The rows of M fall into 3 groups, which share some directions, and each row is roughly a mix of its group's hidden directions.
M (82 x 10):
[[-24 -40 -19  21 -15 -11 -12 -19  -9   0]
 [ -7   7  17 -27   3 -15   9  43   9  24]
 [ 10  14  17 -17   9 -11 -20 -37  24 -21]
 [-21 -20  -7  14  17 -18 -11 -13 -31 -31]
 [  9  12  12   7 -13   3  16  43  -6  35]
 [  0  14   3   1  -4   4  15  43  -1  40]
 [ -6 -10 -40  -8  -4  21  14  28 -14  22]
 [-15 -38  11   7 -23 -24 -23  12  -2  17]
 [ 12  -6  -3 -44  15  10 -11 -22  -7 -29]
 [ -5 -25 -22  -8   6 -26 -21 -32   6 -22]
 [ -4 -31 -13  17   5 -23 -16 -37  -2 -18]
 [-10 -27  18  31 -29 -18  15   8  -5  16]
 [ 20  39  -8 -17  25   7  22  14   0  16]
 [ -1  16 -32 -17  18  28   5  30 -17   4]
 [ 11  38  -5 -12  18  14  18  32   7  16]
 [  7   3   1  25   3 -14  -4  49  19  13]
 [-15 -17   9  31   9 -22  -3  21 -30 -22]
 [  6  30 -31  13  18  24  30  -3  -2  -6]
 [ -2 -15 -38 -16  20  -8 -21 -25   1 -22]
 [  4  25 -15 -36   0  26   9  27   8  17]
 [  0   4  25 -47  -6  -5  10  -9  29   3]
 [ 13   8  49  -5   8 -14  -7 -15  24 -14]
 [ 11  25   4  11 -15   9  15  27  19  37]
 [ 16  32  11 -32   3  16  -5 -19  29   4]
 [-11   3 -37 -16  17  14  -3 -32  -6 -23]
 [-17 -26 -36  23 -17   3   4   9 -20  17]
 [  7   7   1 -40  -7 -10 -13 -26  35  -4]
 [-13 -27  -8  33 -10 -12 -13  34  -7  16]
 [-11 -36  14  29 -28 -19  -7   5  -6  15]
 [ -3 -22   5  10 -22  -7  -3  28  27  35]
 [ 12  26 -16   5  35  36  -2  -6 -15  -7]
 [ -9 -28 -13  22 -30   6  11 -19 -30   9]
 [ -6 -28  11  31  -2 -30 -10 -25  -6 -18]
 [  4  31  48  11   2   5   8  20  -2  -3]
 [  6  24 -20 -44  19  13 -12   1  12 -11]
 [ -5 -22  15 -34  -6 -14   0  25  27  21]
 [ -8  -7  14  21 -38   0  -5  25  17  27]
 [-20 -43   8 -15  -6 -17 -24  17  -8 -13]
 [-10 -32   3  -8 -13 -26 -36  22   5   7]
 [-14 -44  11 -24 -14 -12 -23   9   9  -7]
 [ 10  27   7  18   9  39  18  14 -15  18]
 [  8 -11  23   6 -12 -22 -16  43  10  17]
 [ -1   6  12  19 -28   2   2  32  17  35]
 [-31 -38 -11  23 -13 -17 -10  -9  -1  14]
 [  8  31 -21 -34  19  27  -1  11   3   0]
 [ 10  39  -9 -30  22  23  17   1  -1  -2]
 [  5  -1 -20  11  21   8 -12 -20 -36 -32]
 [  6  21   0   1   4   1  11  48   6  30]
 [-10 -27  -7  39 -20 -14   0  24  -4  19]
 [-13 -30 -15  38   4  -9   2   8 -32  -5]
 [ 23  23  10 -35  -6  17  12  -1  28  16]
 [  4  22 -13   2   5   8  15  46   0  28]
 [  0 -15  16   8 -40  -4  20   1  15  33]
 [ -1  20 -18 -31  20  19   4 -32  -4 -20]
 [-16 -36 -21  28 -25  -6  -3   1 -18  10]
 [ -6  16   8  45 -29   5   4  13   1  21]
 [  6  28  15   6 -19   6  18  22  22  34]
 [ 31  25 -14 -11   3  34  -7 -18 -13 -15]
 [-17 -12  -3 -14  29 -26   1  37 -19   2]
 [ -4   3 -28 -16  -9  26  18  31  -6  28]
 [ 24  45  -1   3  -6  24  14   9   3  18]
 [ -4  -9  40  30 -26 -13  14   7   1  13]
 [-13 -37  -4  13 -20 -23 -25  21  -1  12]
 [  2 -29  29  32 -29 -16   0   1  -6   9]
 [ -6   1 -43 -12   3  21   6 -27 -21 -15]
 [ -1   7 -14 -24  11  16   0 -44  -9 -26]
 [-19 -14 -12   5  35 -24   0  -2 -29 -23]
 [-19  -1   9  10   1 -23   7  46  -4  25]
 [  4   0  35  27 -15  -9  15  25   6  27]
 [  4 -15   7  34 -25  -6  10  32 -11  24]
 [  1  -3  12   6 -27   1   0  37  20  35]
 [-11 -32   9  10 -27 -13  -9  21  24  25]
 [  4  -8  -4 -30  22 -15  12  35  15  25]
 [  0  -7  20   3   6 -31 -22 -32  13 -28]
 [ -6  29 -20 -25  12  26  24   4 -11  21]
 [ -8 -32   5 -45  15 -19  -6   4  10  -8]
 [ 20  11   8 -25 -16  14   7  14  33  29]
 [  0 -13  30  -4 -26 -31  -5 -20  26  -2]
 [  1   6  34  20 -25   8  24  19   1  27]
 [  6  34  -6   3  14  14  25  33   7  23]
 [ -3   7  -2  32 -11  -6  11  32  11  37]
 [-16 -42   8   6 -22 -17 -12  14  22  15]]
One row of each group comes first, with its name. Which group is each row after those in?
[ 11  35  38 -10  14  -1 -12 -13  14 -19] | (84)
[  5  21   5  29 -23   7  13  16  19  35] | (17)
[-14 -25  13  28 -20 -18  -2  22   3  30] | (23)

[  3  18  -4 -16 -12  27  21  32   3  30] | (84)
[  1  -1   6   9  25 -19 -24 -28  -3 -37] | (84)
[ -2  12 -39 -25  22  21  -2  23 -13  -4] | (84)
[ -9 -35 -37  16   8 -13 -11 -16 -15 -12] | (84)
[  2  20 -31 -41  16  17  -6  15   5  -2] | (84)
[  4  27 -18 -20  10  33  11  31  -7  13] | (84)
